(in the rows, 128 means zero)
One turn sends every row of this set to another row. A few are shown first. Where does it send the rows asked after them?
vug: [120 103 104 124  87 106 105 122 100 107 115 125 137 154  99 158 144 146
 121 118  91 125 107 141 136  87 113 148 147 107 131 121 121 103]
retir: [154 144 114 111 155 153 123 152  83 129 134 131  95 160 129 108 168 125
 120  88 141 108 110 125 156 139 112 115 131 133 121 143 137 134]
leri: [135 132 128 134 150  89 121  96 134 116 112 135 111 114 159 121 118 126
 152 136 126 140 121 114 101 128 151 106 149 131 146 130 166 131]
mer: [143 125 124  89 123 167 113 116 101  90 138 161  95 119 125 109 142 150
 124  94 134 153 132 118 148 127 143 132 141 128 153 113 141 134]
gov: [159 166 124 138 117 130 104 107 122 136 181 126 119 102 147 162 134 109
 125 101 161 113 103 143 138 127 128 125 142 145 126 130  89 125]
Zot: [137  88  93 143 125 104 135 108 134 110 139 135 124 121 118 160 148 108
 163 149 119 117 112 106 105  80 136 117 145 120 110 132 169 145]
noseg: [148 129 123  91  99 133 125 145 138 105 113 108 112 107 104 134 134 126
  96 102 159 141 148 158 127 133 129 108 121 113 155 160 146 123]
melu: [150  94  97  92 105 125 154 146 134 111 128 158 117 169  97 108 171 119
 108 112 114 137 119  91 142 112 149 115 127 115 120 118 141 142]
disa: [137 141 144 103 110 154 130 124 135  90 129 140  48 137 139 150 146 121
 126 136 128 125 132 143  93 108 135 130 116 108 129 133 141 118]
vem: [136 124 142 157 122 112 121 129 127 102 150 141 166 142 118 142 186 112
 146 129 114 119 121 168 145  74 139 115 129 124 134 113  91 135]
Foso: [148 146 156 138 113 164 123 126 127 112  91 132 130 122 114 135 146 123
 130 110 128 119 126 133 148 101 115 180 125 113 123 149  84 140]
toze: [137  94 117 104  86  83 130 120 114 126 134 153 133 140 135 173 165 128
 118 142 105 125 121  87 129 107 131 143 133 100 137 101 141 124]
Doko: [142 146  91 109 133 131 108 122 110 112 131 119  72 134 172 136 141 108
 133 124 148 117 116 106 119 139  99 122 100 130 128 162 119 134]
riko: [154 170 125 128 118 119 132  94 126  81 160 137 117 129 115 168 145  80
 127 108 122  99  90 123 136 136 136 115 133 155 119 133 159 114]
zale: [119 116  94  98  69 124 116 134 142 129 117 134 102 143 101 129 152 124
 124 122 121 126 122 114 107  76 127  92 105 105 138 131 124 103]
zezif: [130 155 160 123  97 165 131 156 108 103 135 139 150 143 122 118 156 138
 118 122 143 122 134 139 145 117 115 170 114 111 130 114  96 126]
Girul: [158 152 150 122 154 125 146 127 133 131 166 139 133 125 134 146 171  91
 120 116 159 112  88 155 115 148 146 125 134 125 118 138  92 142]
dize: [119  78 125 121 109 118 141 134 106 123 105 124 149 164 106 155 182 141
 120 131  93 115 120 141 111 104 116 141 132 113 123 128 125 117]
zap: [155 165 162 119 159 135 118 123 113 113 128 103 145 109 130 132 119 105
 130 115 128 109  88 126 144 135 118 128 136 151 121 151  95 140]
sos: [124 133 110 156 136 119 128 107 114 129 132 137 128 144 120 115 146 150
 131 107 114 142 120 176 104 145 140 109 150 132 129 138 162 159]
selem: [157 125 127 141 112 130 122 126 144 154 129 143 109 138 124 125 131 103
 110  98 184 123 115 154 119 101 137 125 139  94 120 103  91 110]
Kegon: [131 156 111 173 131 108 131 125 126 115 129 133 109 136 123 123 141 154
 125 105 118 120 121 157  99 101 146 107 168 144 113 121 156 122]
gaper: [151 119 144 134 106  79 101 102 139 101 160 139 151 126 148 150 144  98
 146 145 114 142 129 109 143  95 128 138 104 130 141 141 101 154]
raban: [123  80 108  88 119 128 135 134 123 107  98 114  98 166 115 135 133 103
 136 123 125 125 114 143 144 111 110 104  99 109 115 129 150 122]
Tifi: [147 120 125 130 136 148 115 116 120 116 155 144 146 104 107 150 158 117
 132 119 153 112  84 117  88 151 145  98 117 161 162 148 135 122]
Zugu: [137 158 124 134 111 152 133 120 111  97 153 121 154 113 119 167 158 108
 125 129 124  92 102 130 117 151 124  88 115 166 139 125 154 132]
sirav: [140 127 117 136 103 133 141 107 137 144 133 138 113 145 143 141 139  94
 109 107 170 127 125 168 120 131 112 131 109  96  98 105 101 151]
nugor: [147 122 159 112 121 133 133 137 128 123 126 163 116 114 141 154 151 111
 127 126 176 130 112 126 131 131 123 176  96  88 131 126 100 147]
bozu: [147 156 160 115 113 135 131 127 117 120 121 133 134 153 131  86 109 115
 106 114 124 127 122  84 135 113 113 145 120 125 101 104 110 143]
foma: [139 106 148 158 126 104  97 125 106 118 161 140 145 142 104 147 153 131
 137  99 121 128 108 160 146  82 109 137 107 141 112 141  99 152]
zaful: [116  96 110 127 124 124 119 108 103 107 151 133 139 154  97 129 141 121
 169 144  98 130 102 131 115  95 124 120 138 112 119 134 177 145]
bipul: [136 191 161 113 117 142 122 118 117 123 172 127 150 124 142 118 154 114
 127 132 118 113 107 112 110 129 131 122 127 145 135 133  87 130]
Mamag: [143 149 119 108 123 143 165 138 136  81  97 147 101  92 115 138 173 136
  97  97 124 122 137 110 118 107 134 122 126 136 111 129 132 160]
naz: [156 145 142 119  91 121 130 129 143 117 130 142 129 105 144 152 148 103
 121 109 179 124 148 117 159 108 127 169 123 106 135 120 101 111]
Niz: [163 171 114  94 127 114 125 162 126 132 124 128 107 135 132 115 170  96
 111 123 151 110 113 106 133 130 139  92 131  97 158 151 132 116]
sus: [133  92  91 119 110  87 124 128 119 112 174 138 156 135  94 131 140 119
 141 130 139 139 111 113 120 104 135 116 140 114 127 132 182 136]
Gane: [143 141 138 124 120 155 128 119 129 120  86 125 156 121 141  93 117 114
 120 135 126 130 124  94 125 118 123 127 126 119 131 108  86 155]
kalo: [127 155 131 126 124  65 136 125 128 123 138 135 128 117 141 120 124 137
 118 122 132 137 126 109  96 135 136 102 126 134 128 129 182 143]
mur: [154 145 137 127 141 136 108  97 125  92 149 144 121 134  89 134 142 100
 136 102 124 114  71 117 104 130 147 125 137 159 141 166 134 101]
ladu: [136 183  66 127 119 148 121 128 119 106 116 139 105 122 136 117 184 121
 121 108 125 113 110 120 120 112 125 107 135 121 138 148  90 138]
maru: [161 103 172 134 139  76 114 161 126 107 152 134 157 127 131 147 141 112
 133 147 138 122 111 108 142  92 134 121 106 129 137 122 116 142]
ludi: [122 110  94 140 108 104 132 132 126 106 136 112 161 125  84 130 149 127
 145 130 114 115 121 117 107  69 125 106 146 133 113 142 164 124]
muleg: [141  62 105 106 122  75 128 126 119 105 106 135 141 127 126 165 144 128
 118 126 128 134 109  96 129 112 125 154 135 115 132 126 126 117]
filam: [142  85  63 122 101 146 120 132 124  98 107 140  98 126 126 144 131 137
 127 121 118 131 113  91 146  96 124 113 123 134 121 108 122 149]

nugor turns into zezif
riko turns into mur
vug turns into muleg
Now these:
zaful turns into sus
leri turns into sos
retir turns into Niz
raban turns into melu
bipul turns into gov
selem turns into Gane
gaper turns into foma
Mamag turns into disa

One turn sends every row of this set to another row. A few are shown first. Where does it send the rows asked after them?
gav: [129 119 143 114 121 145 115  76 138 141 110 132  77 157 177 151 172 147
 132  72 157 130]
nove: [116 129 147 116 125 157 110  65 128 133 124 132  85 148 173 161 167 151
 122  73 162 122]
dazod: [130 149 183 177 142 137 130  97 129 123 120 143 150 152 206 143 138 115
 129 121 106 121]
lum: [137  77 132 128  90 130 141  87 108  97 116 122 126 164 118 124 128 133
 126  91 113 102]
bep: [101 127 167 136 130 126 142  43  96 115 142 148  93 125 160 114 137 163
 135  73 122 135]
Gano: [121  82 145 122 112 172 119  70 101 130 123 113 124 151 112 134 148 126
 162 119 115 108]
sut: [138 139 180 177 145 133 127  97 134 128 120 139 150 154 205 143 139 112
 120 122 116 132]
Kibok: [134 146 182 175 141 132 134 103 134 123 114 141 147 156 206 139 139 112
 135 121 102 122]
tuf: [139 144 179 175 141 129 128 102 134 131 113 145 145 159 209 139 142 115
 130 119 106 128]
seris: [141 136 180 176 143 129 132 103 138 127 115 138 147 157 205 140 139 109
 126 124 112 132]
Rodu: [130  80 141 121 112 166  99  61  98 151 131 122 123 157 121 140 153 136
 139 110 128 123]
vedi: [148  73 128 127  90 123 129  85 109 113 116 129 122 171 125 124 132 139
 114  85 121 115]
Tupu: [101 136 152 118 127 168 117  62 123 116 130 126  92 136 166 164 160 148
 127  78 157 109]
binar: [145  77 127 128  91 125 122  78 104 116 123 131 126 169 126 129 132 143
 105  83 126 116]
birap: [135 147 181 176 143 133 124  95 130 130 119 146 149 156 208 143 139 117
 123 119 109 127]
ranog: [123 110 160 132 123 107 150  62 113 128 117 150  77 142 167  99 146 157
 151  72 114 148]
piv: [119  86 145 123 113 175 111  63  96 133 131 115 127 149 113 139 147 130
 151 116 121 109]
vafo: [137  73 141 119 107 160 117  78 110 144 112 116 115 162 118 127 154 125
 164 115 114 119]
muso: [122  85 143 122 113 172 103  60  96 142 134 119 126 151 117 141 149 135
 142 113 126 115]
fopav: [138  82 130 128  94 131 121  72  99 111 130 131 130 164 123 134 130 144
 101  84 128 111]
zapop: [133 142 182 177 146 136 131  97 133 121 121 137 152 151 202 144 135 110
 123 125 114 127]
Fako: [126 115 147 113 116 145 143  96 149 118  90 120  73 157 168 139 170 131
 166  82 136 115]
lod: [130  82 134 129  93 136 139  82 103  92 122 121 131 159 116 129 125 135
 121  92 115  98]
Kufe: [121 114 160 133 126 110 141  54 107 132 127 153  81 139 169 105 145 163
 138  69 122 151]
bil: [111 122 152 116 119 157 151  93 143 102  96 114  80 146 160 143 163 128
 171  87 132 101]
dotev: [111 122 163 134 129 118 137  45 100 127 138 153  88 132 166 111 141 165
 131  70 124 145]
Voru: [ 98 123 169 136 127 126 163  57 104 100 127 139  90 125 154 106 134 152
 159  81 107 125]
gibik: [131  84 132 129  95 136 124  71  97 102 132 127 133 159 119 135 126 142
 104  87 126 104]
Divum: [131 147 183 176 142 135 132 100 131 122 116 142 149 153 205 141 138 112
 133 122 103 120]
raza: [132 149 182 176 143 135 126  95 128 126 121 145 150 153 207 143 138 117
 125 120 108 124]
Vunu: [128  76 143 121 109 166 121  76 107 134 115 113 119 156 114 129 151 124
 166 118 112 112]
Pezat: [138 145 179 175 142 131 126  98 132 132 116 147 146 158 210 141 141 116
 125 118 108 128]
rera: [140 138 181 176 143 132 135 104 138 124 114 136 147 155 204 140 138 107
 129 126 110 130]
Ses: [108 116 167 134 124 118 166  65 111 105 117 140  84 131 156  99 139 149
 166  80 104 130]
tul: [137 144 181 175 141 130 132 103 135 127 112 143 145 158 207 138 141 113
 134 120 103 126]
Tasog: [118 111 163 133 122 110 161  68 114 117 113 144  79 139 162  96 143 151
 163  76 107 140]
Bika: [141 137 180 176 144 130 129 100 136 129 117 139 147 156 206 142 139 111
 123 123 115 134]
Zaku: [ 95 127 169 137 130 129 154  48  98 103 137 143  94 121 155 111 133 157
 147  78 114 127]
zur: [133 113 144 112 117 140 129  90 146 135  95 127  72 162 174 143 174 139
 150  75 147 127]
Duk: [ 93 137 156 119 126 172 132  68 125 100 124 118  94 132 158 161 156 140
 143  84 148  97]
fip: [135 141 182 177 146 135 129  96 132 125 122 139 151 152 204 145 137 112
 120 124 116 129]
riz: [145  74 129 128  89 124 137  89 110 106 113 126 123 169 122 123 132 134
 122  88 116 109]
gil: [138  76 139 119 109 160 101  68 104 156 124 123 117 163 123 134 156 135
 144 110 126 127]
Tuz: [136 139 182 177 144 134 136 102 137 119 115 136 149 153 202 140 137 107
 130 127 110 127]
noro: [133 141 183 177 145 136 134  99 134 119 119 136 151 150 201 143 135 108
 127 126 111 126]
zagom: [141  72 139 119 108 157 109  74 108 153 115 120 114 165 123 129 156 130
 155 111 121 126]
Tun: [127  85 134 130  94 138 133  75  98  95 129 123 134 156 116 133 125 138
 113  90 120  99]
suru: [ 98 131 156 118 123 168 146  81 133  94 110 114  89 136 156 152 157 132
 161  88 137  93]

gav turns into bil
Rodu turns into vafo
Ses turns into bep
Now these:
raza turns into tuf
gibik turns into vedi
Tuz turns into fip

One turn sends every row of this set to another row. A few are shown first. Where does it send the rows asked after them?
mepi: [140  91 137  89  84 104 103 122 182 122 153 167 148 138  74 171 144 136
 117 103 103 124 152 141 157 152 146 134 124 150 131 123 130  93]
tes: [126 139  97 134 128 117 113 146 144 143 120 151 104 143 139 135 155 145
 112  64 128 107 117  92 100 184 112 108 148 133 112 187 119 140]
Nupi: [126 137  93 127 130 110 111 144 148 138 129 143 107 138 131 141 173 146
 123  61 128 112 121 101 103 184 105 113 140 138 104 177 109 143]
vipok: [124 118 168  89  56  97 108 135 118 137 125 171 169 149 115 157 132 155
 104  88 113 113 151 124 167 162 161 140 108 149 135 134 132  86]
farer: [130 136  99 132 131 108 115 139 146 140 127 146  96 138 131 143 159 144
 116  66 127 113 115  95  99 181 112 113 143 136 102 185 115 147]
beko: [132  94 135  90  78 121 100 137 178 130 141 176 165 145  88 159 136 140
 110  98 103 114 156 137 158 158 144 125 134 147 148 126 135  80]
nuga: [103 117 148  89  48 123 128 119 129 117 124 167 137 168 130 151 114 132
 106 111 126 122 130 126 165 157 140 126 105 109 174 144 161  88]
Zonar: [127 131  97 127 128 109 113 147 145 145 125 148 107 139 134 145 158 146
 113  64 126 111 117 100 100 186 111 115 147 136 100 183 111 141]
podul: [105 127 150  99  52 122 130 105 130 109 125 165 121 168 128 146 113 128
 112 115 127 124 126 119 164 151 142 120  98 109 180 148 168  95]
keb: [129 139  98 135 131 110 114 138 146 139 125 147  95 139 133 139 157 143
 116  66 128 112 115  92  99 181 113 110 143 135 106 187 118 147]
lupos: [136 154 178 127  74  91 116  83 123 107 135 161 105 146 105 137 134 137
 122 103 118 122 135  94 163 138 169 123  85 147 151 150 160 116]
Nak: [140 140 177 113  75  75 115  85 126 110 145 154 109 139  96 154 142 138
 123 102 116 130 136 108 164 140 168 137  82 151 129 142 146 120]
fefi: [143 131 146 130  95 119 107  85 182  98 149 168 103 143  79 137 137 124
 126 113 108 120 140 105 154 132 152 105 112 144 168 142 166 108]
Felo: [110 130 153 102  57 114 132  92 133 102 133 160 106 165 120 149 117 124
 116 119 128 130 123 117 163 145 143 123  91 111 174 148 169 105]
temab: [125 136  92 125 128 113 110 148 147 141 126 145 112 140 133 140 172 147
 120  59 127 109 122 102 104 186 105 113 142 138 107 176 109 140]
gez: [148 117 146 117  97 102 108  85 185  99 159 162 104 136  70 154 144 124
 128 113 106 129 141 118 154 135 152 120 108 148 146 134 151 113]
mek: [135 134 144 132  89 136 105 100 179 106 138 178 120 151  91 126 128 129
 119 107 108 108 143 101 156 138 150  97 123 139 184 144 171  94]
Lere: [109 101 147  73  50 103 129 119 133 119 135 158 138 160 117 173 124 133
 110 112 123 133 131 143 165 159 139 144  99 117 147 135 143  95]
rigit: [125 132  96 127 127 113 112 150 144 146 122 150 110 140 136 142 157 147
 112  61 127 109 118  98  99 186 111 113 149 136 105 183 113 139]
difo: [128 132  97 128 130 106 114 143 146 142 127 146 102 138 132 146 160 145
 115  65 127 114 117  98  99 184 112 115 144 136  99 183 112 145]
rup: [120 148 172 119  60 117 109 118 116 126 115 176 147 158 126 125 122 149
 107  91 116 104 144  96 166 151 165 114 107 141 171 150 161  89]
bava: [126 140  98 136 130 115 114 140 145 140 122 150  98 141 136 136 156 143
 114  64 128 109 116  90 100 181 111 107 145 134 111 187 120 144]
tir: [119 132 168 102  55 113 107 134 116 135 116 177 167 156 125 139 124 153
 104  87 115 105 149 111 167 160 162 125 113 143 157 142 145  82]
Nuni: [127 107 135 104  75 138  99 137 175 128 131 184 164 151  98 142 127 140
 107  98 103 105 155 124 157 156 145 111 138 141 170 133 149  75]
matif: [125 145  95 134 130 117 110 140 147 135 125 145 102 141 135 132 169 144
 123  61 129 108 119  94 103 181 106 106 139 135 114 180 117 143]
Pim: [104 107 146  78  47 115 128 124 130 121 127 164 144 165 125 164 118 134
 106 109 124 126 133 136 165 161 138 135 104 112 161 139 150  88]
niba: [127 124 140 120  80 143 101 122 175 117 130 184 146 154  99 128 125 135
 112 101 107 103 149 109 157 148 147  99 134 138 185 140 164  80]
Gitu: [122 141  93 131 127 119 110 147 146 140 123 148 111 142 138 133 169 147
 119  59 128 106 122  96 104 184 105 107 143 136 115 179 114 137]
fon: [147 101 142 100  92  96 106 101 185 110 160 162 123 133  67 168 148 130
 125 109 103 130 146 133 154 143 149 131 113 151 130 127 137 107]
deno: [115 103 149  76  56  94 131 105 135 112 142 153 122 156 110 177 128 129
 115 116 124 139 128 142 163 154 140 146  91 118 141 135 144 104]
zav: [123 138  93 126 127 117 109 150 147 142 124 147 114 141 135 137 170 147
 120  58 127 108 123 100 104 186 105 110 144 137 111 178 111 138]
liko: [128 157 176 129  67 108 113  97 119 114 124 170 122 154 118 125 126 142
 115  97 118 110 138  89 165 142 168 113  97 142 168 153 166 103]
Fazab: [123 144  94 133 129 119 110 144 145 138 123 147 106 142 136 131 169 146
 121  60 128 107 120  94 104 183 106 105 142 135 116 180 117 140]
botug: [127 140  95 130 132 111 111 139 149 135 129 142 101 138 130 140 173 144
 124  62 128 112 120  99 103 182 106 111 138 138 107 177 112 145]
Monar: [139 123 174  97  71  71 113 101 125 119 145 154 128 137  95 168 144 144
 120  99 114 130 142 123 165 149 165 148  88 154 115 134 132 113]
voku: [131 114 169  87  63  79 110 122 122 131 137 160 154 141 102 169 140 151
 112  92 112 125 148 129 166 158 163 149  99 153 118 131 126  99]
falol: [116 124 154  97  61 102 134  87 135 100 140 154  99 159 112 159 123 123
 119 121 126 137 122 123 163 144 143 131  85 115 159 145 163 112]
sovar: [124 136  96 131 127 116 113 149 143 146 120 151 109 142 139 138 155 146
 111  62 127 107 118  94 100 186 110 110 149 134 110 186 116 138]
leru: [126 143  95 134 132 113 111 139 148 135 127 143  99 139 131 136 172 144
 124  62 128 111 119  96 103 181 106 108 138 137 111 180 115 145]
nileb: [117 113 152  87  60  93 133  92 137 103 144 151 106 155 108 171 128 125
 120 119 126 140 124 133 163 148 142 140  85 118 146 139 153 111]

keb turns into Zonar
rup turns into Nak
Now these:
fon turns into Nuni
falol turns into Lere
botug turns into zav

